In the data rows, 128 means zero.
Here are some rows, each followed by its group. Rows of different groups can look alike.
[111. 111. 111. 113. 117. 132. 131. 135. 129. 134. 138. 139. 138. 135. 136. 133. 138. 133. 135. 136. 151. 151. 149. 151. 149. 151. 151. 108. 107. 107. 109. 108.] Rd
[151. 155. 161. 159. 161. 146. 150. 143. 131. 138. 136. 102.  94.  93.  91.  97.  92.  90.  90.  92. 116. 108. 106. 113. 113. 114. 111. 111. 109. 110. 111. 110.] LH
[111. 110. 110. 108. 102. 110. 114. 114. 135. 111. 112. 112. 118. 111. 114. 122. 116. 116. 115. 115.  96.  97.  93.  96.  91.  94.  92. 208. 211. 213. 208. 209.] Uy
[108. 108. 109. 107. 105. 121. 118. 124. 132. 122. 136. 179. 181. 181. 187. 181. 191. 192. 192. 193. 126. 135. 139. 125. 122. 119. 127. 129. 126. 136. 130. 161.] Ht
[136. 144. 143. 138. 121. 101.  97. 110. 116. 107. 105. 109. 113. 115. 116. 108. 112. 116. 112. 113.  96.  91.  96.  91.  92.  93.  90. 158. 162. 188. 160. 255.] Uy
[211. 199. 209. 226. 224. 144. 130. 132. 123. 124. 134. 131. 127. 126. 128. 127. 127. 130. 128. 129. 102. 100.  96.  99. 100.  99.  98. 108. 106. 105. 107. 109.] Cz
[109. 109. 109. 109. 111. 125. 118. 121. 125. 122. 129. 142. 143. 140. 144. 142. 141. 142. 146. 144. 131. 140. 137. 136. 137. 134. 133. 108. 107. 107. 109. 111.] OK
[160. 167. 159. 150. 125. 109. 104. 112. 126. 106. 105. 101. 100. 100. 101. 103.  99. 102. 102. 104.  92.  88.  85.  89.  91.  88.  87. 193. 180. 189. 210. 163.] Uy
[142. 134. 142. 165. 213. 171. 179. 158. 143. 152. 148. 103.  94.  95.  91.  98.  92.  90.  90.  94. 120. 110. 108. 115. 114. 115. 115. 114. 111. 111. 111. 110.] LH
[119. 116. 117. 120. 128. 124. 116. 119. 121. 137. 122. 138. 146. 145. 135. 133. 137. 135. 133. 139. 200. 197. 202. 212. 206. 203. 203. 103. 104. 105. 105. 108.] GZ
[109. 109. 108. 108. 108. 122. 122. 127. 127. 126. 138. 169. 168. 170. 175. 170. 176. 177. 175. 174. 132. 136. 139. 127. 128. 128. 130. 109. 108. 107. 107. 109.] XR
[108. 112. 112. 112. 120. 137. 163. 149. 141. 142. 143. 139. 125. 128. 129. 131. 127. 129. 124. 129. 121. 121. 116. 113. 116. 119. 116. 121. 120. 118. 117. 115.] XR
[108. 110. 109. 106. 100. 109. 106. 109. 120. 118. 109. 115. 120. 121. 117. 116. 117. 115. 116. 115. 147. 147. 149. 151. 152. 151. 151. 156. 167. 155. 150. 141.] Rd
[138. 133. 138. 150. 173. 177. 207. 183. 158. 169. 168. 112. 101. 101.  96. 106. 101.  93.  93.  98. 123. 111. 105. 112. 108. 110. 109. 120. 116. 115. 115. 113.] XR
[108. 110. 109. 107. 103. 112. 108. 115. 120. 119. 125. 163. 168. 170. 174. 169. 175. 177. 177. 175. 132. 139. 141. 131. 132. 131. 133. 106. 107. 106. 107. 110.] Ht
[109. 108. 110. 107.  99. 104. 100. 104. 104. 120. 108. 107. 113. 115. 105. 105. 104. 105. 103. 105. 176. 175. 178. 187. 185. 186. 183. 102. 103. 104. 105. 108.] Rd
[109. 110. 108. 107. 102. 112. 106. 112. 114. 120. 120. 145. 154. 154. 152. 147. 152. 154. 154. 153. 152. 157. 162. 158. 156. 158. 158. 105. 107. 106. 107. 109.] Ht
[220. 212. 198. 202. 182. 150. 145. 154. 132. 133. 139.  99.  89.  88.  88.  94.  87.  88.  87.  89.  93.  87.  82.  89.  89.  89.  87. 112. 111. 109. 111. 111.] LH
[114. 113. 113. 119. 146. 185. 205. 201. 172. 179. 192. 149. 134. 133. 136. 141. 135. 136. 135. 137. 124. 117. 116. 110. 115. 114. 114. 122. 115. 113. 114. 111.] XR
[107. 110. 108. 106. 105. 117. 109. 123. 119. 121. 125. 140. 140. 139. 144. 135. 139. 141. 141. 139. 122. 129. 130. 125. 126. 124. 126. 117. 117. 124. 117. 141.] XR
[111. 110. 111. 113. 127. 156. 163. 169. 154. 152. 168. 178. 174. 173. 179. 177. 178. 181. 182. 182. 130. 133. 136. 123. 124. 124. 127. 117. 113. 112. 112. 110.] OK
[112. 112. 112. 115. 139. 172. 202. 178. 165. 171. 174. 149. 139. 140. 139. 145. 141. 141. 141. 143. 135. 129. 131. 125. 127. 126. 127. 122. 116. 114. 115. 112.] XR
[108. 110. 108. 106. 100. 112. 110. 115. 123. 120. 124. 160. 169. 168. 171. 165. 173. 172. 171. 172. 138. 145. 149. 141. 140. 139. 142. 126. 130. 126. 124. 122.] Ht
[189. 179. 185. 198. 192. 127. 110. 112. 111. 119. 112. 109. 111. 112. 108. 108. 108. 108. 108. 109. 140. 139. 138. 146. 145. 144. 144. 102. 105. 106. 106. 109.] Cz
[112. 112. 111. 112. 118. 128. 124. 122. 127. 137. 127. 123. 129. 133. 123. 121. 122. 120. 117. 122. 180. 178. 185. 189. 190. 189. 188. 105. 108. 107. 107. 110.] Rd
[108. 110. 109. 107. 104. 114. 110. 115. 121. 123. 126. 159. 165. 166. 169. 163. 168. 170. 168. 168. 139. 147. 150. 141. 142. 142. 143. 106. 106. 106. 107. 109.] Ht
[110. 111. 111. 111. 113. 144. 138. 151. 139. 143. 154. 152. 146. 151. 147. 149. 146. 151. 150. 147. 149. 143. 154. 151. 150. 152. 146. 110. 108. 110. 108. 108.] XR
[161. 147. 159. 193. 254. 175. 164. 151. 142. 153. 148. 112. 109. 110. 100. 107. 102. 100. 101. 100. 154. 146. 149. 153. 158. 154. 155. 112. 107. 109. 108. 109.] LH
[143. 139. 135. 138. 120. 114. 100. 113. 116. 108. 110. 115. 115. 122. 118. 117. 118. 123. 122. 120.  99. 103.  97. 102. 101.  97. 102. 159. 175. 162. 157. 146.] Ht
[123. 120. 123. 126. 145. 138. 143. 134. 135. 147. 128. 110. 111. 115. 101. 103. 103. 102.  96. 102. 167. 166. 177. 173. 172. 177. 178. 138. 139. 135. 138. 127.] Rd
[129. 129. 123. 121. 116. 115. 102. 109. 115. 119. 117. 134. 142. 137. 141. 137. 145. 141. 140. 141. 136. 145. 146. 137. 144. 144. 140. 107. 108. 108. 107. 109.] Ht
[110. 109. 108. 106.  98. 109. 101. 114. 124. 110. 117. 140. 145. 143. 147. 142. 152. 151. 158. 153. 102. 105. 101.  99.  97.  99. 100. 147. 149. 163. 151. 191.] OK
[112. 113. 114. 123. 152. 200. 226. 224. 187. 197. 206. 140. 121. 127. 120. 130. 120. 120. 114. 120. 147. 125. 130. 127. 131. 130. 128. 129. 116. 112. 114. 113.] XR
[110. 112. 111. 112. 122. 142. 162. 140. 140. 150. 141. 108. 112. 108. 101. 109. 102. 101. 101. 108. 161. 155. 158. 165. 158. 160. 160. 115. 110. 112. 111. 110.] GZ
[137. 142. 138. 128. 115. 110. 103. 107. 101. 121. 112. 127. 129. 128. 126. 120. 126. 117. 121. 121. 168. 176. 172. 181. 182. 180. 173. 105. 108. 109. 108. 109.] Rd
[109. 110. 109. 107. 102. 109. 103. 112. 112. 121. 118. 133. 140. 140. 136. 133. 138. 139. 137. 138. 153. 157. 158. 158. 159. 157. 158. 104. 106. 106. 106. 109.] Rd
[108. 110. 109. 106.  99. 104.  98. 106. 120. 104. 103. 105. 105. 105. 108. 109. 108. 108. 108. 107.  91.  92.  87.  92.  91.  92.  91. 180. 174. 180. 195. 162.] Uy
[111. 111. 110. 111. 120. 140. 153. 144. 134. 149. 143. 126. 124. 126. 119. 120. 120. 118. 116. 119. 167. 164. 167. 169. 169. 169. 169. 111. 109. 109. 109. 109.] Rd
[131. 124. 130. 145. 186. 172. 178. 170. 151. 153. 156. 104.  92.  88.  94. 100.  88.  93.  93.  94. 101.  94.  88.  94.  96.  96.  94. 134. 127. 128. 128. 126.] LH
[130. 133. 136. 132. 127. 124. 131. 121. 117. 129. 118.  99. 100. 101.  93.  96.  94.  92.  92.  93. 144. 141. 138. 149. 147. 149. 147. 107. 108. 108. 108. 110.] Rd
[116. 114. 116. 125. 161. 194. 228. 201. 184. 182. 183. 126. 110. 108. 108. 120. 108. 108. 109. 110. 113. 102.  99. 100. 102. 102. 102. 158. 152. 146. 147. 132.] XR
[109. 110. 109. 106. 101. 109. 104. 109. 112. 123. 118. 138. 147. 148. 144. 139. 144. 144. 142. 143. 170. 172. 177. 176. 176. 175. 175. 104. 105. 105. 106. 108.] GZ
[112. 111. 112. 115. 134. 161. 198. 161. 152. 167. 152. 111. 105. 104. 100. 107.  98.  98.  98.  99. 139. 128. 129. 132. 134. 135. 134. 119. 114. 113. 115. 111.] LH
[108. 112. 108. 107. 100. 109. 102. 101. 107. 120. 106. 112. 121. 122. 109. 109. 111. 112. 109. 106. 195. 198. 195. 204. 205. 201. 206.  99. 105. 105. 105. 109.] GZ
[110. 110. 110. 110. 115. 131. 132. 141. 132. 128. 134. 131. 126. 127. 131. 131. 130. 132. 133. 131. 101. 102.  97.  97.  98.  98.  97. 124. 124. 123. 124. 119.] OK
[111. 114. 111. 114. 144. 162. 188. 172. 159. 164. 163. 141. 132. 139. 141. 131. 126. 134. 127. 131. 106. 112. 105. 107.  97. 104. 105. 134. 126. 124. 124. 118.] XR
[108. 109. 109. 105.  98. 105.  99. 111. 115. 108. 115. 157. 157. 156. 160. 155. 160. 161. 167. 162. 113. 123. 120. 113. 116. 112. 109. 102. 106. 105. 102. 108.] OK
[109. 110. 110. 109. 114. 134. 133. 139. 133. 138. 147. 156. 155. 156. 157. 155. 155. 157. 156. 157. 143. 145. 147. 143. 143. 142. 144. 109. 107. 107. 108. 109.] XR
[109. 110. 109. 106. 101. 110. 104. 113. 115. 113. 123. 157. 160. 162. 168. 158. 167. 168. 167. 167. 127. 135. 137. 127. 127. 128. 127. 105. 107. 106. 106. 109.] Ht
[146. 150. 144. 137. 119. 115. 107. 115. 119. 115. 125. 163. 168. 168. 175. 169. 175. 177. 179. 176. 118. 126. 130. 117. 117. 117. 120. 106. 106. 106. 107. 109.] Ht
[110. 110. 110. 108. 111. 126. 138. 127. 142. 128. 118.  95.  93.  93.  90.  97.  88.  89.  89.  90. 118. 114. 111. 120. 118. 119. 117. 207. 207. 211. 207. 208.] Uy
[123. 120. 123. 131. 158. 157. 163. 160. 143. 156. 152. 116. 114. 114. 106. 109. 106. 104. 103. 105. 164. 159. 161. 167. 166. 167. 166. 114. 111. 110. 110. 110.] GZ
[108. 110. 109. 106. 101. 109. 102. 111. 113. 116. 118. 145. 151. 152. 153. 148. 153. 153. 153. 152. 137. 143. 145. 142. 141. 141. 142. 104. 106. 106. 106. 108.] OK
[187. 186. 175. 171. 139. 106.  94. 101. 112.  98.  95.  82.  79.  79.  79.  83.  78.  78.  78.  79.  84.  81.  74.  86.  85.  84.  83. 170. 185. 168. 163. 150.] Uy
[110. 109. 111. 104.  97.  99.  93. 101. 101. 111. 103. 107. 112. 119.  99. 101. 109. 101. 104. 108. 179. 172. 179. 192. 192. 190. 189.  96. 108. 105. 104. 108.] GZ
[238. 251. 233. 213. 161. 109.  95. 103. 105. 107. 106. 115. 119. 121. 121. 117. 121. 121. 119. 120. 115. 119. 117. 119. 118. 119. 118. 101. 104. 104. 105. 109.] Cz
[108. 110. 109. 106. 101. 110. 108. 108. 117. 128. 115. 131. 144. 143. 136. 133. 137. 134. 134. 134. 188. 192. 199. 197. 195. 197. 197. 119. 119. 121. 121. 123.] GZ
[108. 110. 109. 106.  99. 105. 101. 103. 112. 115. 103. 102. 108. 108. 102. 100. 102. 100. 100. 100. 152. 152. 153. 160. 160. 160. 160. 141. 139. 141. 152. 133.] Rd
[110. 109. 109. 111. 116. 146. 165. 144. 164. 134. 128. 103.  87.  86.  93. 100.  84.  88.  88.  93. 100.  85.  77.  88.  90.  93.  89. 252. 245. 243. 250. 214.] GZ
[112. 112. 112. 117. 131. 141. 150. 141. 133. 143. 137. 110. 107. 106. 100. 106. 101. 100.  97. 100. 149. 142. 142. 148. 148. 151. 147. 121. 121. 125. 121. 140.] Rd
[117. 115. 117. 129. 164. 184. 203. 190. 171. 174. 185. 156. 147. 143. 149. 147. 152. 150. 151. 155. 118. 114. 118. 103. 111. 107. 110. 123. 113. 113. 120. 112.] LH
[244. 228. 219. 236. 203. 120.  95. 107.  96. 103. 102.  92.  93.  86.  92.  93.  87.  91.  87.  85.  83.  82.  79.  87.  87.  87.  86. 104. 103. 103. 105. 109.] Cz
[109. 110. 109. 106. 102. 111. 112. 108. 120. 127. 110. 103. 112. 113. 102. 102. 101. 100.  99. 100. 187. 184. 191. 198. 200. 198. 196. 153. 163. 152. 148. 139.] GZ
[110. 110. 109. 108. 107. 120. 115. 125. 124. 121. 135. 165. 164. 165. 173. 167. 173. 174. 174. 174. 114. 119. 120. 110. 109. 109. 112. 106. 107. 107. 108. 109.] XR
[136. 139. 143. 140. 146. 152. 157. 165. 142. 143. 153. 124. 112. 112. 115. 119. 115. 114. 114. 117. 102.  97.  94.  96.  96.  96.  95. 114. 112. 111. 112. 112.] LH
[109. 110. 110. 108. 105. 117. 117. 120. 123. 126. 116. 101. 105. 105.  97.  98.  96.  95.  94.  95. 159. 156. 158. 167. 166. 165. 164. 150. 151. 153. 152. 154.] GZ
[109. 110. 110. 109. 110. 129. 134. 131. 145. 125. 124. 110. 106. 105. 106. 113. 107. 106. 108. 108.  96.  95.  90.  94.  93.  93.  92. 207. 205. 199. 206. 172.] GZ
[150. 139. 147. 175. 221. 160. 150. 146. 144. 136. 134. 101.  95.  92.  91. 100.  92.  94.  93.  93.  96.  89.  86.  92.  91.  92.  91. 166. 155. 160. 174. 143.] LH
[152. 147. 141. 142. 125. 110.  98. 108. 114. 106. 114. 140. 143. 143. 150. 146. 151. 151. 152. 149. 100. 105. 104. 100.  97.  99.  99. 118. 122. 121. 121. 124.] OK
[138. 135. 131. 135. 138. 144. 153. 140. 139. 138. 144. 142. 140. 138. 145. 142. 146. 145. 144. 144. 121. 120. 118. 112. 111. 116. 115. 113. 111. 109. 111. 112.] Ht
[159. 165. 172. 160. 136. 108.  93. 102. 104. 106. 107. 118. 118. 118. 121. 119. 121. 122. 121. 121. 111. 115. 113. 114. 115. 114. 113. 101. 104. 104. 106. 108.] Ht
[110. 110. 110. 108. 111. 126. 123. 130. 128. 130. 138. 163. 166. 167. 171. 164. 170. 169. 171. 170. 144. 151. 153. 143. 144. 144. 145. 108. 107. 106. 107. 110.] Ht
[109. 110. 109. 106. 101. 112. 108. 112. 125. 115. 116. 132. 133. 133. 136. 134. 135. 134. 137. 135. 120. 122. 124. 121. 121. 121. 121. 161. 173. 159. 155. 144.] Ht
[107. 109. 109. 105. 101. 106. 105. 105. 106. 124. 110. 118. 131. 130. 121. 119. 122. 119. 120. 119. 191. 192. 197. 202. 200. 202. 202. 102. 105. 105. 106. 109.] GZ
[108. 110. 109. 107. 101. 108. 104. 111. 129. 109. 108. 114. 115. 112. 118. 118. 117. 117. 118. 118.  95.  96.  92.  96.  94.  94.  94. 201. 186. 194. 218. 167.] Uy
[109. 110. 110. 106. 104. 113. 104. 116. 119. 117. 127. 168. 175. 171. 178. 171. 176. 182. 182. 179. 133. 139. 143. 133. 131. 131. 134. 107. 105. 106. 107. 110.] OK
[111. 111. 112. 116. 133. 165. 187. 168. 156. 164. 165. 139. 131. 130. 132. 136. 132. 133. 132. 132. 125. 120. 118. 116. 118. 117. 118. 119. 114. 113. 116. 113.] XR
[112. 111. 112. 114. 130. 157. 178. 162. 153. 155. 154. 125. 119. 119. 116. 122. 117. 117. 117. 118. 132. 126. 124. 125. 127. 127. 127. 130. 125. 123. 125. 118.] XR
[108. 109. 111. 108. 109. 130. 137. 137. 153. 127. 131. 131. 123. 128. 129. 137. 127. 127. 135. 129. 103. 102.  98.  96. 100.  97.  97. 200. 199. 192. 199. 168.] GZ
[108. 109. 109. 108. 102. 116. 111. 117. 119. 127. 128. 163. 170. 173. 173. 164. 172. 173. 173. 171. 158. 168. 171. 161. 164. 164. 164. 105. 106. 106. 106. 108.] OK
[108. 110. 109. 106. 100. 107. 100. 107. 113. 116. 111. 127. 134. 137. 133. 129. 134. 131. 132. 131. 148. 152. 152. 157. 154. 155. 154. 122. 122. 123. 129. 121.] Ht
[110. 110. 110. 109. 112. 124. 128. 125. 130. 124. 117.  94.  92.  91.  88.  94.  87.  88.  87.  87. 112. 107. 102. 112. 111. 112. 110. 174. 173. 206. 172. 255.] Uy
[104. 109. 110. 106. 101. 118. 117. 122. 125. 122. 138. 189. 192. 198. 205. 199. 206. 206. 209. 209. 123. 139. 144. 125. 126. 124. 131. 104. 109. 105. 107. 110.] Ht
[110. 110. 108. 107. 107. 113. 108. 116. 119. 113. 127. 164. 165. 169. 176. 168. 177. 179. 179. 176. 108. 113. 119. 105. 103. 104. 108. 107. 107. 108. 107. 109.] OK
[108. 110. 109. 105.  98. 104.  96. 104. 108. 116. 109. 123. 133. 133. 129. 125. 130. 129. 126. 126. 162. 164. 167. 171. 169. 170. 168. 102. 105. 105. 105. 108.] GZ
[109. 109. 110. 105. 102. 111. 105. 110. 129. 115. 104. 100. 102. 102. 100. 100. 101.  99.  96.  98. 133. 129. 128. 135. 136. 137. 134. 200. 202. 205. 200. 202.] Uy
[111. 110. 110. 110. 115. 138. 138. 146. 138. 137. 149. 165. 165. 165. 170. 165. 168. 170. 172. 170. 127. 131. 131. 125. 123. 124. 125. 112. 109. 110. 110. 110.] OK
[148. 152. 148. 144. 141. 146. 145. 154. 133. 135. 142. 104.  96.  94.  94. 101.  92.  95.  93.  94. 108. 102.  98. 106. 105. 103. 104. 112. 111. 110. 111. 111.] LH
[111. 111. 108. 107. 112. 128. 134. 130. 146. 127. 130. 113. 106. 103. 116. 115. 108. 110. 111. 113. 100.  95.  90.  95.  92.  99.  92. 210. 205. 203. 206. 171.] GZ
[129. 130. 130. 130. 134. 129. 129. 132. 134. 130. 132. 150. 150. 148. 152. 151. 159. 157. 160. 152. 112. 117. 116. 111. 107. 108. 113. 113. 108. 114. 109. 110.] OK
Which 4 groups are nearest to each row below, nearest first, going by the distance to the group's nearest row?
[146. 149. 145. 139. 114. 105.  89.  95. 104. 109.  97.  99. 107. 103.  98.  95.  98.  99.  93.  95. 135. 131. 132. 142. 136. 137. 138. 128. 132. 128. 126. 127.] -> Rd Ht GZ Cz
[109. 109. 108. 107. 107. 121. 122. 125. 144. 120. 122. 133. 133. 131. 136. 139. 136. 138. 139. 137. 103. 105. 103. 101. 100. 100. 101. 219. 218. 223. 218. 220.] -> Uy GZ OK Ht
Which 5 groups are nearest to each row below, nearest first, going by the distance to the group's nearest row?
[183. 193. 203. 188. 156. 113.  97. 104. 102. 111. 106. 100. 103. 103.  98. 100. 100.  97.  99.  98. 135. 136. 133. 143. 142. 142. 139. 100. 104. 105. 105. 108.] -> Cz Ht Rd LH GZ
Which 5 groups are nearest to each row below, nearest first, going by the distance to the centre of the group?
[155. 161. 154. 149. 131. 130. 120. 123. 123. 123. 133. 156. 162. 167. 176. 166. 171. 173. 180. 172. 112. 117. 122. 109. 108. 105. 107. 108. 107. 108. 106. 109.] -> OK Ht XR LH Cz
[113. 112. 112. 114. 126. 136. 143. 139. 144. 128. 125.  99.  91.  93.  90.  98.  91.  93.  91.  90. 111. 105. 104. 108. 112. 111. 109. 177. 176. 181. 175. 175.] -> Uy LH GZ XR Rd
Which 5 groups are nearest to each row below, nearest first, going by the average distance to the group's rows?
[109. 110. 111. 109. 116. 134. 139. 142. 137. 138. 145. 152. 158. 156. 159. 158. 156. 159. 160. 161. 148. 150. 155. 146. 147. 147. 149. 112. 110. 110. 112. 110.] -> OK Ht XR Rd GZ
[142. 148. 152. 143. 129. 112. 105. 112. 116. 111. 118. 146. 148. 149. 154. 146. 152. 154. 155. 151. 113. 113. 117. 109. 111. 112. 110. 105. 107. 106. 108. 107.] -> OK Ht XR Rd Cz
[118. 117. 116. 122. 150. 166. 184. 172. 157. 166. 165. 138. 120. 125. 121. 127. 123. 123. 126. 123. 114. 108. 101. 103. 107. 103. 105. 122. 113. 115. 116. 112.] -> XR LH OK Ht Rd
Which 4 groups are nearest to each row below, nearest first, going by the distance to the centre of the group?
[109. 110. 110. 108. 109. 120. 124. 122. 124. 122. 128. 148. 149. 149. 154. 150. 154. 155. 155. 154. 114. 117. 118. 111. 111. 112. 112. 108. 108. 108. 109. 110.] -> OK Ht XR Rd
Which 4 groups are nearest to each row below, nearest first, going by the average distance to the group's rows?
[112. 106. 112. 108. 113. 132. 134. 134. 136. 143. 125. 108. 112. 107. 102. 107.  95.  98.  92. 102. 166. 155. 154. 159. 165. 172. 167. 162. 168. 153. 149. 139.] -> Rd GZ XR Uy
[164. 171. 179. 166. 145. 119. 113. 116. 135. 111. 108.  96.  92.  92.  93.  97.  93.  93.  93.  94.  89.  87.  82.  89.  89.  88.  87. 217. 238. 211. 201. 178.] -> Uy LH Cz GZ
[158. 151. 147. 147. 135. 124. 117. 120. 112. 121. 119. 110. 103. 104.  97. 100. 101.  95.  93.  94. 133. 141. 134. 136. 145. 140. 135. 107. 106. 107. 107. 110.] -> Rd LH Cz XR
[172. 162. 158. 170. 182. 165. 166. 172. 144. 148. 154. 105.  93.  91.  91.  99.  90.  90.  91.  93.  98.  89.  84.  91.  92.  91.  90. 116. 112. 111. 112. 111.] -> LH Cz XR Uy
[108. 108. 111. 106. 104. 103. 105. 105. 113. 116. 106.  96. 101. 103.  92. 102.  91.  89.  95.  93. 149. 145. 148. 153. 153. 152. 153. 139. 144. 137. 134. 127.] -> Rd GZ Uy Ht
[136. 130. 136. 151. 182. 138. 129. 128. 122. 126. 126. 109. 109. 108. 106. 108. 107. 106. 106. 107. 120. 117. 116. 120. 119. 119. 118. 106. 107. 107. 107. 109.] -> LH Rd XR Cz
[109. 110. 109. 107. 106. 117. 116. 121. 128. 117. 123. 139. 139. 139. 144. 142. 144. 145. 147. 144. 102. 105. 105. 100.  99.  99. 100. 142. 143. 139. 142. 131.] -> OK Ht XR Uy
[109. 109. 108. 106. 101. 107.  99. 110. 119. 107. 112. 135. 136. 136. 142. 140. 142. 141. 143. 143. 101. 105. 104. 101. 100.  99. 101. 136. 133. 137. 146. 129.] -> OK Ht XR Uy
[110. 110. 110. 109. 111. 126. 131. 125. 125. 127. 128. 135. 135. 135. 136. 136. 136. 138. 137. 137. 124. 125. 125. 121. 121. 123. 122. 108. 108. 108. 109. 110.] -> OK Ht XR Rd
[121. 119. 121. 130. 149. 147. 148. 148. 135. 148. 143. 119. 121. 119. 113. 116. 113. 112. 112. 113. 163. 155. 159. 160. 162. 160. 161. 110. 110. 108. 110. 110.] -> Rd XR GZ LH
